Some points, each followed by its number:
[ 0.55  1.07 -0.83  0.54  0.   -0.41 -0.46  0.27] 0
[ 1.63  0.74 -0.31 -0.29 -1.84  0.42 -2.61 -0.96] 1
[ 1.61  1.2  -2.84 -0.44 -0.85  0.38 -0.74  1.4 ] 2
[ 0.35 -1.63  0.56  1.    0.47 -0.56 -0.36 -0.07] 3
[-1.06  1.17 -0.25  0.74 -0.42  0.82  0.78 -0.48] 4
[-1.36 -1.12  0.02 -0.23  1.21  0.21  0.98  0.53] 5
[-1.78 -1.33  0.4  -0.58 -1.07 -1.42  0.29  0.78] 6
[-0.55  1.77 -0.34  1.77 -1.7   0.87  0.83 -0.21] 7
[ 0.66 -0.4   0.65 -0.1   1.75 -0.8  -0.3  -0.2 ] 8
[-0.6  -0.79 -0.2   1.23  0.18 -0.36  0.77  1.12] 9
[-0.38  1.95 -0.31  1.48 -1.68  0.91  0.64 -0.04] 10
[-0.82  0.65 -0.21 -0.11  0.52  0.29  0.25  0.56] 11
[ 0.85  0.03 -0.82  0.4  -1.47  1.07 -1.58  0.9 ] 12
[-1.14 -0.45 -1.28  0.59 -2.28  0.49 -0.87  0.13] 13
[ 1.98  0.47 -0.62  0.26 -1.78  0.65  0.11  0.34] 14
[ 1.43  0.78  0.48 -0.37  1.82 -1.86 -2.01 -1.38] 15
[-0.59 -1.22  1.53  0.02  0.07  1.21  1.72 -0.34] 16
[-0.79 -0.3  -1.08  0.59 -1.79  0.24 -0.65  0.05] 17
[ 1.02  0.21  1.35 -0.39  0.43  2.02  1.62  0.2 ] 18
[ 0.89 -1.12  0.77  0.95  1.23  0.8  -0.15  0.09] 19
[ 0.73 -1.02  0.5   1.15  0.71  0.93  0.05  0.27] 20
New points follow, each followed by the numbers of its three nearest points above by angle, nearest first.
[-0.51 -1.    1.13 -0.03  0.09  1.06  1.41 -0.33] 16 18 5
[-0.63 -1.04  1.58 -0.97  0.55  1.02  1.42 -0.17] 16 18 5
[ 1.48 -0.62  0.87 -1.02  3.08 -1.09 -0.64  0.27] 8 15 19
[ 0.73 -2.68  1.54  0.44 -0.64 -2.38 -2.49 -1.61] 3 15 8
[ 0.96  1.03 -0.57 -1.7   1.48 -0.25 -0.96 -1.07] 15 8 1
[ 0.86 -0.02  1.11  0.15  0.32  0.5   0.69  0.69] 18 20 19
[-0.51 -1.09  1.39 -0.83 -0.07  0.55  0.97 -0.22] 16 18 5
[-0.44 -1.49  1.67 -1.15 -0.11  0.68  1.26 -0.37] 16 18 5
[ 0.86  0.46 -0.27 -0.26 -1.29  0.35 -1.46 -0.54] 1 12 14
[-0.09 -1.04 -0.35 -0.89  0.33  0.29  0.27  0.05] 5 16 6
[-0.9  -0.07  0.26 -0.85  0.47 -1.6  -0.75  0.48] 6 15 8
[ 0.24 -0.08  1.31 -0.87  1.67 -1.12  0.1  -0.1 ] 8 15 5
[ 1.05  0.51 -0.43 -0.54 -1.46  0.6  -1.53 -0.69] 1 12 14
[ 0.77  0.07  0.51 -0.65  0.12 -0.23 -0.47 -0.53] 15 1 8
[-0.35  0.17 -0.09  0.49  0.98 -0.63  0.28 -0.28] 8 5 15
[ 0.86  0.41  0.69 -0.51  1.28 -1.14  1.51  0.67] 8 18 5
[ 1.14  0.44 -0.25 -0.24 -1.78  0.59 -2.04 -0.82] 1 12 14
[ 1.02  0.46  0.16 -0.26  1.1  -1.63 -1.8  -1.25] 15 8 1
[-0.52 -1.47  1.33  0.06  0.04  0.89  1.68 -0.47] 16 18 5
[-0.56 -0.42 -0.39  0.05 -0.28 -0.74 -0.1   0.28] 6 9 17
[-1.54 -1.81 -1.59 -1.07  1.15 -0.62 -0.18  0.6 ] 5 6 9
[ 2.    1.62 -0.15 -0.05 -0.52  1.81  0.13  0.68] 14 2 18
[-0.64 -0.67  1.8  -1.35 -1.17  0.89  0.51 -1.13] 16 18 6
[ 1.13  0.6   0.22 -0.23  0.93 -1.65 -1.72 -1.27] 15 8 1
[ 1.16  0.57  0.08 -0.4   1.28 -1.84 -2.05 -1.46] 15 8 1
[-0.51 -0.65  0.1   0.96  0.08 -0.47  0.53  1.02] 9 5 6
[ 1.54  0.61  0.41 -0.63  1.53 -1.96 -2.22 -1.75] 15 8 1
[-1.57 -0.38 -0.33 -0.93 -0.22 -1.78  0.65 -0.08] 6 5 9
[ 0.39 -0.79  0.19 -0.15  1.85 -1.1  -0.08  0.54] 8 3 15
[-1.51 -1.4   0.01 -0.17  1.61 -0.03  1.19  0.39] 5 9 16
